In the rows, zero is written as 128.
Where one turn sends some rows of the set: a few examples, then the rows asked
Rupe: [118 117 101 128 114 131 121 156  98 147 111 144 121]
davo: [108 107 102 127 125 125 102 125  93 113 113 153 154]
Vanab: [125 135  96 138 125 114 124 149  89 131 117 168 121]
rateb: [103  87 126 138 117 111 135 120  84 114 132 144 148]
rumed: [ 89  92 122 142 107 122 141 122  84 117 128 148 127]
pob: [ 96  86 125 142 118 108 136 119  96 123 130 144 145]
Rideb: [ 90  91 114 128 114 130 132 127  82 113 144 160 133]
vem: [ 99  99  89 119 111 116 121 137  91 111 120 177 133]
kovi: [128 106 108 125 133 118 113 139 107 146 118 160 112]
Vopev: [100  92 119 132 119 128 128 125  90 119 141 158 158]
poge: [114 100 114 131 115  96 125 117 104 112 103 155 143]
lut: [102 105 103 133  96 112 129 128  81 110  99 157 127]
Zinil: [ 90 107 128 145 107 117 132 142  79 114 139 158 140]
niduz: [136  95 115 128 119 117 127 148  96 149 116 155 117]
bupag: [131 106 107 125 129 123 112 140 109 145 114 156 113]
vuge: [ 93  97 127 141 124 114 121 138  84 113 146 166 136]
Fos: [138 117 112 134 114 130 124 139 102 148 108 152 124]
fena: [131  98 114 124 124 126 114 140 105 148 120 157 112]
Rapa: [134 123 113 137 118 133 124 135 100 147 106 149 128]
teti: [123 113 102 127 113 130 117 153 103 148 111 149 121]
pab: [106 107 100 128 125 122 103 123  94 116 113 158 154]
Guzi: [101  99 137 147 119 107 134 128  83 112 138 163 136]
Tase: [105 109 124 134 130 107 116 154  93 122 151 156 141]
zezo: [136 112 118 132 113 136 121 144 101 148 114 149 129]
rigit: [ 97 112 136 146 117 121 121 131  90 112 140 159 146]
Dako: [135 101 106 130 118 114 127 148  95 148 109 158 115]
Nafa: [134 104 109 130 121 108 134 145  94 147 111 159 115]
zibu: [123 131  96 140 136 106 114 148  97 133 120 159 128]
dageg: [126 136 102 142 125 109 126 138  93 128 114 162 111]
Semuv: [119 116 136 141 115 111 141 130  85 114 143 166 121]
kedu: [ 88  93 121 134 102 117 141 129  89 113 133 147 133]
defo: [ 96  90 115 142 126 128 126 126  86 125 136 153 159]
lop: [123 109 111 130 107 132 120 154 101 152 117 146 120]
ridun: [109 116 122 138 114 122 132 155  72 119 144 164 137]
sili: [109 121 139 143 123 113 120 130  98 113 142 143 129]
suku: [122 135 104 141 127 105 117 139 102 130 115 152 122]
Noz: [ 91  89 110 134 115 130 137 125  85 121 139 169 138]
sova: [114 103 111 132 112  95 125 116 102 117 101 156 145]
saraf: [ 97 100  90 118 110 117 118 136  90 115 117 177 134]
Fuda: [105 107 103 132  96 115 130 129  79 108 103 155 127]

zezo goes to niduz
Dako goes to teti
Tase goes to sili
Now find these:
vuge goes to rigit
rumed goes to Noz
suku goes to dageg
Vopev goes to rateb
Rapa goes to Nafa

Where one turn sends some rows of the set: a few examples, then the rows asked
vok: [114 134 151 146 135 122 131 140 155 122 111 149 116 156 150 108]
redub: [133 136 133 106 104 128 143 125 132 144 105 147 136 134 136 128]
Kizeg: [127 122 153 121 109 106 146 142 119 131 111 140 139 164 108 108]
digur: [131 131 130 140 122 124 145 127 130 126 138 173 135 152 131 122]
rosif: [101 140 139 123 143 138 128 151 126 116 122 140 143 152 136 132]
zipar: [107 159 134 127 125 124 147 114 149 124 118 149 116 153 149 129]
pum: [124 133 143 111 127 134 126 134 122 130 142 124 147 145 124 131]
dotu: [110 141 154 113 109 104 127 114 139 120 120 141 117 134 116 118]
goza: [102 141 132 121 119 134 159 146 123 116 129 134 137 140 120 117]
dop: [136 126 126 139 134 141 132 131 131 126 107 141 120 177 143 111]
neges: [125 138 122 120 131 103 142 128 121 108 126 122 143 139 130 118]
rup: [125 132 134 139 140 137 125 132 131 132 104 140 116 181 143 115]
loze: [109 133 153 156 134 119 130 130 128 136 130 140 132 177 119 123]
Kesa: [122 135 135 134 136 141 123 137 137 131 106 143 113 182 138 120]
Neme: [126 136 148 123 133 117 161 108 117 132 122 151 139 150 109 119]
Kogo: [126 131 152 129 130 118 162 105 120 136 125 147 141 152 119 121]
kolus: [117 140 130 116 120 109 107 142 126 135 104 146 119 154 136 108]
Vod: [116 136 137 118 135 117 129 141 136 122 136 110 132 159 151 119]
puti: [102 135 148 124 130 116 122 128 141 122  90 132 111 165 139 131]
Rem: [114 148 124 141 125 132 131 140 138 106 115 118 130 147 126 117]
Rinu: [ 98 128 145 120 132 121 130 125 132 121  88 128 114 164 134 136]
lono: [128 122 145 107 109 103 147 135 119 139 123 148 135 156 110 118]
vubik: [117 123 164 138 126 121 131 135 157 120 117 145 125 146 150 117]
damef: [103 133 145 129 138 114 119 129 144 126  96 131 112 162 142 135]
gaset: [131 122 147 112 107 105 143 131 114 135 115 145 134 158 108 108]
gaf: [126 139 151 127 138 120 165 101 125 132 118 140 143 154 127 124]
Kezu: [131 136 134 108 104 121 151 115 129 139 111 151 132 132 128 129]
nasov: [109 128 127 116 129 118 138 117 101 147 122 135 119 167 123 117]
Lig: [134 135 131 114 110 118 152 113 128 145 117 145 130 131 124 121]
mul: [116 131 156 146 127 125 130 136 157 124 113 150 122 155 151 119]

gaf goes to dop
pum goes to Vod
mul goes to Kogo
Now find these:
Lig goes to vok
zipar goes to digur

Where one turn sends some rows of the set: a few examples, then the rows asked
pup: [133 156 132 144 140 116 121  97  98  97 112 114 107 115 135 139 134 145
 119 103 139 111 134 117 137 129 111 144 109 142 131 122 167 133 111 153
 122 183 130 125 125 117]
mezo: [130 123 153 127 131  90 128 109 114 113 117 108 112 105 170 118 121 127
 142 102 153 122 146  97 138 112 103 152  88 148 162 116 152 134 119 142
 141 177 112 132 142 134]
Ridu: [117 145 127 132 156 135 134 128 127 105 117 133 103 114 139 155 111 120
 130 107 137 135 129 112 136 126 124 132 100 132 133 137 156 113 142 132
 123 171 121 119 159 126]
pade: [123 128 129 145 135 119 129 119 118 125  89 122  89 100 155 136 124  97
 117 117 133 106 169 113 139 133 116 143  82 131 147 108 143 107 118 150
 122 159 127 136 143 103]
nas: [110 132 131 136 151  76 128 100 120 114 117 126 121 109 143 147 118 132
  94 101 133  93 133 123 130 123 121 128  93 140 143 132 151 112 110 149
 132 151 148 123 166 134]
pom: [133 130 136 164 137 100 112  86 130 111 120 116 100  95 149 144  99 109
 134 127 137 121 157  85 127 124 105 140  96 132 158 131 154 101 125 143
 131 163 112 134 160 136]
Vogu: [115 131 125 138 129 113 130 135 137 122 120 118 109 130 137 139  96 145
 130 121 126  96 171 129 144 137 120 139  99 134 157 120 175  90 133 146
 126 145 131 115 123 120]
nulo: [136 140 145 122 146 123 131 105 128 114 133 125 103 138 166 126 111 135
 142 138 127 110 134 108 134 128 113 153  96 143 153 111 147 133 121 145
 138 126 137 113 134 116]
gug: [115 135 123 130 117 125 134 113 137 140 119  99  98 128 151 136 119 136
 115 121 131 120 140 126 146 113 101 111  89 145 170 104 159 124 123 139
 125 149 120 115 147 141]
moru: [119  98 134 135 136  79 114 130 108 109 119 121  89 117 141 159  97 117
 138 126 146 114 154 103 139 133 100 128  95 147 137  99 162 133 124 137
 133 173 120 112 133 129]
dar: [122 138 148 145 155  73 131 106 124 121 120 129 113 117 145 141 125 112
  99 112 142 114 146 105 127 114  99 149  98 132 140 133 164 117 124 134
 132 139 121 121 125 147]
Tupo: [130 135 120 130 137 103 135 122 124 109  98 102  97  90 162 137 108 122
 125 115 172 120 142 123 124 111 112 134 121 152 142 121 149 133 120 164
 127 159 109 120 148 110]
vufo: [138 110 145 118 158  91 114 105 136 121 108 111  98 132 126 141 115 119
 130 134 133 129 127  89 147 117 109 139  94 143 152 102 157 137 136 148
 135 176 123 117 142 131]
Mut: [129 135 137 161 147  95 109  90 130 114 122 118  99 100 150 145  94 109
 131 129 137 121 155  84 128 123 109 142 101 131 159 132 146 101 128 144
 128 164 109 130 154 136]
Maz: [120 129 142 162 145 122 138 117 123 116 101 137 110 126 158 147  79 142
 124 121 126 124 143 112 128 116 120 136  93 143 147 117 175 120 102 155
 119 168 136 146 125 125]
Finek: [109 127 141 147 136  94 105 129 121 115 127 119  99 120 128 144  98 130
 142 133 121  79 125 113 143 132 106 126  85 135 154  98 149 117 137 142
 117 165 129 120 137 129]
nat: [112 132 148 129 128 101 132 105 141 131 125  90  86 122 144 134 119 101
 122 115 139 125 146  89 118 131 123 131 100 143 163 129 152 118 118 126
 124 164 136 109 145 115]
Nak: [120 118 142 147 135  94 130 113 147 121 101 121 117 117 169 142 113 134
 142 132 146 131 156 110 139 103 111 122 104 126 172 122 142 119 119 166
 114 165 138 115 141 105]
zun: [133 119 141 141 146 111 126 111 110 123 114 123 105 117 126 156 110 124
 138 122 144 113 102 114 139 125  94 128 129 141 146 134 176 118 120 166
 133 162 138 123 145 111]
Zavug: [119 115 127 147 132  91 131 116 100 122 103 117 121 122 126 153 106 137
 102 101 150  98 121 118 141 126 119 144 104 164 144 111 157 134 130 151
 120 136 130 126 140 141]
kozo: [115 123 139 139 122 125 141 129 129 100 113 106 125 121 148 130 104 152
 139 106 160 117 144 120 128 130 113 109  90 130 147 132 157 117 104 153
 137 161 126 116 161 118]
tuk: [136 120 131 151 164  96 128 111 106 119  99 113 124 122 127 125 130 140
 131 126 142 112 150 122 116 126 132 115  98 164 142 124 153 135 119 151
 115 154 114 133 150 113]
bafa: [115 115 148 125 127 110 118 117 131 128 121 120 120 119 146 116 130 134
 132 130 125 107 141 110 128 128 126 138  90 148 159 120 146 107 112 120
 146 128 130 134 145 141]
viti: [121 120 122 111 144 100 115 116 126 105  94 105 116 131 112 145 114 139
 126 102 153 123 150 119 132 130 119 125 110 142 146 116 147 120 111 158
 127 157 152 106 135 117]
tuti: [115 136 124 137 132 112 134 137 136 124 114 116 106 123 135 142  90 146
 129 126 133 102 168 125 139 136 125 138 100 138 158 120 176  91 134 148
 125 141 128 112 120 121]
getab: [130 112 129 156 120 100 132 110 145 110 114 126 112 108 153 143  99 148
 124 144 138 102 124 116 142 114 128 122 103 146 159 122 148 109 135 153
 136 129 115 116 150 124]
nipi: [131 157 131 135 140 117 116  99 102 103 110 119 115 117 136 141 136 145
 123 100 138 109 135 114 141 126 113 144 109 137 137 120 167 133 115 153
 117 187 127 124 128 112]
sabu: [136 126 133 152 127  94 116 143 123 141 109 131 122 122 162 113 104 145
 109 119 143  93 144 113 127 142 106 130  89 151 153 133 162 126 123 140
 117 152 124 130 137 115]
Pud: [113 118 155 139 139 105 129 130 131 130 110 121 115 114 133 158 114 128
 132 122 150 122 148  91 126 124 105 152 127 127 163 116 146 134 130 164
 152 162 124 139 154 137]
Popa: [134 122 131 127 149 123 111  93 113 121 127 104 101 138 147 136 111 134
 127 127 134 107 150 111 147 148 128 153 114 154 129 121 166 129 105 138
 138 150 143 124 152 124]

moru goes to nas
pade goes to Ridu
Mut goes to pup
Now find these:
tuk goes to gug
viti goes to getab
sabu goes to nat
Finek goes to dar
nipi goes to tuti
Nak goes to Tupo
vufo goes to Zavug

Where one turn sends some rows of the set: a few examples, then the rows asked
munum: [122 124 119 124 143 128 125 128 124 128  87 138 113 132 117 151]
fuzik: [104 123 105 128 141 133 130 128 127 132 105 141 113 117 114 143]
Fenev: [115 134 127 143 125 132 132 153 133 145 114 128 145 112 121 143]
gune: [114 121 115 125 145 129 123 126 114 135 112 145 101 121 106 131]
Lelov: [126 132 142 128 138 126 119 151 128 151 120 140 151 125 116 143]
Bimo: [128 137 114 110 113 116 123 110 106 104 127 139 127 122 132 123]
biga: [130 141 121 115 105 114 126 121 110 110 136 134 143 115 136 121]
gat: [135 131 148 131 133 114 122 154 123 144 122 138 146 118 122 138]
suv: [103 129 121 140 140 132 128 133 125 140 128 139 116 105 108 119]
Vebe: [117 135 138 146 128 130 127 150 125 147 127 129 137 108 112 123]
zos: [129 141 108 112 114 119 118 106 115 107 136 145 129 134 124 134]
nife: [131 147 116 120 107 117 122 119 120 114 146 140 147 126 128 133]
sol: [128 128 137 126 143 116 123 133 136 125  91 140 135 129 129 153]
tasir: [130 128 147 121 151 119 113 134 134 138 106 147 143 133 119 146]
dozok: [127 142 115 119 100 126 127 120 104 114 132 125 132 120 128 119]
tav: [131 150 111 126  99 131 123 119 113 119 140 128 136 132 119 128]
sofon: [143 145 118 117 105 122 117 113 110 111 125 133 131 144 124 137]
deduk: [132 125 137 123 149 122 118 124 118 127  95 143 108 135 114 137]
rodud: [136 145 131 120 107 115 124 116 114 104 124 129 139 124 137 120]
Nopof: [138 150 129 124 108 118 119 110 127 107 131 134 143 136 129 130]
begu: [123 149 114 128 110 128 122 102 125 106 135 133 129 130 121 122]
Navu: [139 139 122 111 106 118 123 116 103 108 120 131 130 130 132 126]
vorif: [138 127 152 123 147 107 117 134 127 130 105 147 133 128 125 141]
Moteg: [ 98 131 115 143 134 137 133 137 137 137 113 133 128 108 115 135]
Ful: [126 129 136 128 134 115 126 151 134 137 108 139 151 119 130 154]
Bam: [111 135 136 142 135 139 124 144 133 151 122 133 142 118 109 130]
Zam: [125 126 137 122 152 131 114 123 127 135  95 143 121 139 110 142]
nuzo: [124 142 118 121 107 124 127 108 111 104 126 130 125 119 130 113]
sug: [111 123 116 122 150 138 119 127 121 143 109 145 113 129 103 138]
nofud: [100 130 121 135 146 140 124 130 131 144 124 144 126 115 105 127]

sol goes to munum
Lelov goes to tasir
nife goes to Nopof
Now find these:
gune goes to suv
dozok goes to biga

Where one turn sends some rows of the set: a few examples, then the rows asked
telo: [101 147 150 119 125 117 153 125 153 135 170  89 143 135 118 182 144  99
 125 110 118 141 127 122 130 136 161 116 113 141 107 128 124 144 104 138
 131 153 133 114 122 146 134 122 130 128 165 161 133 116 120 125 166]
bago: [ 95 138 142 115 123 111 155 104 120 123 125 109 138 109 122 180 123 137
 115 134 122 121 158 114  99 119 167 118 114 118 105 134 114 115 111 154
 145 131 104 139 114 133 133 122 130 136 158 140 148 122  95 111 162]
memiv: [101 138 145 101 125 108 134 115 148 137 161 125 161 128 100 171 152 134
 131 114 112 115 128 140 113 118 172 104 123 136 104 140 105 130 120 142
 124 125 112 123  98 143 154 128 139 113 159 139 127 119 121 116 165]
der: [115 132 162 123 104  99 145 132 140 119 141 115 138 123 129 173 140 124
 134 116 102 135 146 134 109 112 122  87 120 112 104 124 124 134 109 139
 135 109 106 143 131 142 134 106 154 126 150 142 131 106 102 143 151]
Daz: [117 143 129 122 121 138 127 108 139 122 150  92 151 151 114 157 143 136
 122 122 118 133 130 119 121 139 145 107 132 106 101 123 131 155 130 116
 131 152  93 118 119 116 113  99 108 118 147 138 140 118 129 133 167]
vur: [122 142 152  91 120 109 164 133 140 118 159 111 148 148 101 134 133 119
 111 119 120 120 152 104 109 111 162 101 118 111 117 115 126 121 127 141
 143 135 109 121 147 137 118 122 111 100 152 133 143 117 120 128 139]
zef: [101 141 149 122 111  94 145 130 130  95 146 112 139 116 128 167 142 120
 127 113 103 122 161 126 107 107 126  98 122 111 107 117 123 147 112 145
 125 111 106 128 144 142 140 103 158 124 141 135 127 119 114 138 134]
dod: [122 127 147 124 104 102 145 132 142 108 144 118 158 126 129 170 131 124
 132 110 110 126 146 121 100 109 121 101 127 105 104 116 116 142 120 144
 131 105 104 136 143 150 131 101 150 119 146 141 117 113 110 145 144]
Putig: [109 133 149 124 106 102 141 135 140 109 145 117 155 126 122 168 145 129
 130 115 111 129 156 132 114 101 133  93 140 104 112 123 112 143 126 138
 121 112 119 142 145 154 132 110 153 123 150 129 126 121 110 148 135]
lor: [104 147 159 110 128 112 155 146 144 125 154 107 150 135 132 167 135 108
 146 123 119 124 150 127 122 142 156  92 101 115 118 103 137 136 114 145
 132 129 113 114 125 119 131 107 104 103 152 143 147 129 145 143 160]
tufom: [103 149 151 118 116 122 159 116 151 111 147 126 171 126  95 173 131 131
 121 121  94 100 124 122  92 108 173  88 118 114 114 137 108 132 108 140
 154 126 116 117 149 135 130 113 133 116 168 131 134 108 127 127 144]
taso: [115 139 154 130 140 131 143  93 142 111 135 117 144 135 132 161 145 128
 131 135 101 100 129 102 148 137 167  95 122 138  98 130 121 141 104 149
 140 144 102 112 130 139 143 142 121 129 149 132 126 108 104 153 163]
rig: [ 89 146 147 116 123 111 157  97 115 129 126 101 151 110 118 187 133 134
 112 128 126 120 151 119 109 126 167 115 121 101  99 126 115 124 113 151
 138 131 124 138 116 135 138 126 127 132 169 138 140 117  86 120 151]
Gov: [113 139 159 132 138 138 147 100 144 114 137 110 151 139 132 163 150 121
 132 128 113 119 135 110 136 138 177  91 125 128  89 130 113 136 104 161
 124 143 112 112 126 147 142 135 116 117 139 125 128 116 107 159 179]
Tukez: [ 81 154 137 129 117 136 149 136 138 117 146  98 167 112 116 129 136 115
 151 130 133 125 141 104 108 100 146 101 115 113 122 138 119 127 125 135
 113 146 116 117 144 133 133 113 121 123 135 138 151 103 135 124 148]
ligu: [105 149 113 118 127 130 132 105 139 110 155 103 155 149 119 162 141 136
 134 124 120 121 123 118 122 141 131 106 140 125 111 127 138 151 123 120
 134 144  81 107 115 119 127 111 101 121 148 138 129 117 126 128 163]
disat: [111 148 133 114 127 137 133 113 131 127 148 103 151 140 114 167 134 140
 120 127 115 121 127 117 128 143 132 108 135 123 110 117 129 162 126 117
 130 153 101 125 108 117 121  95  99 122 147 135 126 122 132 123 156]
turam: [ 83 150 129 112 120 127 166 135 138 113 150  94 173 118 118 138 137 107
 155 108 128 130 130  99 115 100 133 113 109 120 111 141 103 131 107 138
 116 132 108 120 142 131 138 123 140 121 139 138 146 105 127 127 153]
ruvi: [ 97 145 148 105 121 104 146 101 111 116 133 107 134 110 114 181 128 145
 117 127 123 111 159 101 121 124 153 114 118 115  98 122 119 119  99 152
 148 124 118 130 115 132 139 130 131 133 163 128 146 116  91 124 148]
fuzaz: [113 147 113 112 128 126 142 111 138 121 147  96 159 138 115 158 130 131
 121 117 110 111 125 115 119 137 143 104 134 113 106 125 126 162 132 110
 115 149  98 123 115 113 132 101 109 112 144 128 130 117 138 114 154]
bon: [126 147 153 133 137 132 144 114 144 110 139 123 155 140 118 164 149 124
 122 137 111 110 139  98 138 132 169  93 123 136  97 137 124 153 114 149
 130 139 120  96 136 133 142 130 105 128 153 119 116 118 114 158 168]
Lur: [ 82 150 127 122 124 134 163 138 134 121 147  98 172 116 124 128 133 116
 147 115 132 114 138  96 116 103 138 111 109 124 114 125 109 130 117 141
 111 146 106 117 143 135 131 124 120 127 140 144 134 111 137 131 146]
dunil: [114 136 163 136 146 135 140 106 136 108 141 124 146 134 124 164 148 121
 130 134 106 122 139 105 137 122 166  92 123 143  99 136 110 152 107 161
 137 140 116 103 130 140 138 134 121 128 146 128 122 125 106 151 181]
muzog: [ 92 145 152 116 123 106 149 113 119 119 125 104 131 120 116 174 134 133
 107 136 124 123 156 119 117 123 167 109 121 128 101 129 125 113 111 162
 140 133 105 128 119 134 131 129 111 140 175 139 155 124  92 119 158]
nav: [ 89 161 127 119 114 134 157 142 151 109 152 100 158 112 123 136 136 117
 144 129 135 128 143 100 109 108 132 112 111 124 120 134 123 130 118 128
 111 143 103 106 135 124 135 123 135 129 130 144 129 103 127 121 145]

der goes to bon
bago goes to disat
Now find these:
telo goes to vur
Putig goes to Gov
taso goes to nav

Where one turn sends some rows of the set: a few examples, then the rows asked
gif: [114 135  93 158 113 120 131 132 116 132 107 118 125]
til: [112 143 126 180 118 106 129 139 116 153 123 134 121]
pipu: [ 94 138 122 161 119 119 103 123 128 136 125 120 105]
Pitub: [107 146 138 140 130 126 100 110 104 123 125 130 126]
Zet: [113 116 134 125 125 124 129 130 132 149 123 124 119]
fole: [118 142 115 151 134 129 110 126 116 114 139 149 106]
Gabuf: [110 123 139 150 145 134 112 135  96 143 121 139 144]
mon: [114 127 104 147 120 145 118 129  95 138 133 117 114]
gabog: [108 136 116 151 156 124 123 134 110 134 131 164 124]
lika: [121 132 133 155 116 128 122 119 144 148 131 135 130]
lobos: [123 124 132 155 123 115 123 141 114 115 109 129 145]
vemuk: [101 147 100 143 124 120 130 124  98 149 116 120 111]
zaru: [118 121 111 159 139 119 123 156 124 121 122 147 120]
vela: [109 107 131 141 133 133 131 138  99 123 135 135 130]
vogil: [131 136 139 149 115 128 135 124 125 156 140 140 128]
luve: [116 141 117 154 136 119 117 152 107 142 135 145  93]
gim: [126 130 140 126 115 121 139 123 122 140 132 133 121]
Redu: [ 83 129 128 133 143 128 113 117 105 137 129 133 116]
feba: [106 129 127 138 129 120 123 118 146 154 118 134 128]
gid: [120 133 128 157 118 108 147 131 108 120 126 144 138]
gika: [111 149 114 144 133 100 130 140 116 123 115 150 107]
punol: [114 129  97 162 130 133 136 137 102 151 117 131 140]
zoda: [115 139 137 159 116 120  99 142 107 143 122 114 107]
linek: [114 138 100 146 128 138 133 111  97 126 125 132 136]
niv: [113 152 136 152 127  98 126 137 104 145 103 133 129]

til goes to gid
gif goes to punol
Pitub goes to zoda
Now find these:
feba goes to lika
zaru goes to gabog

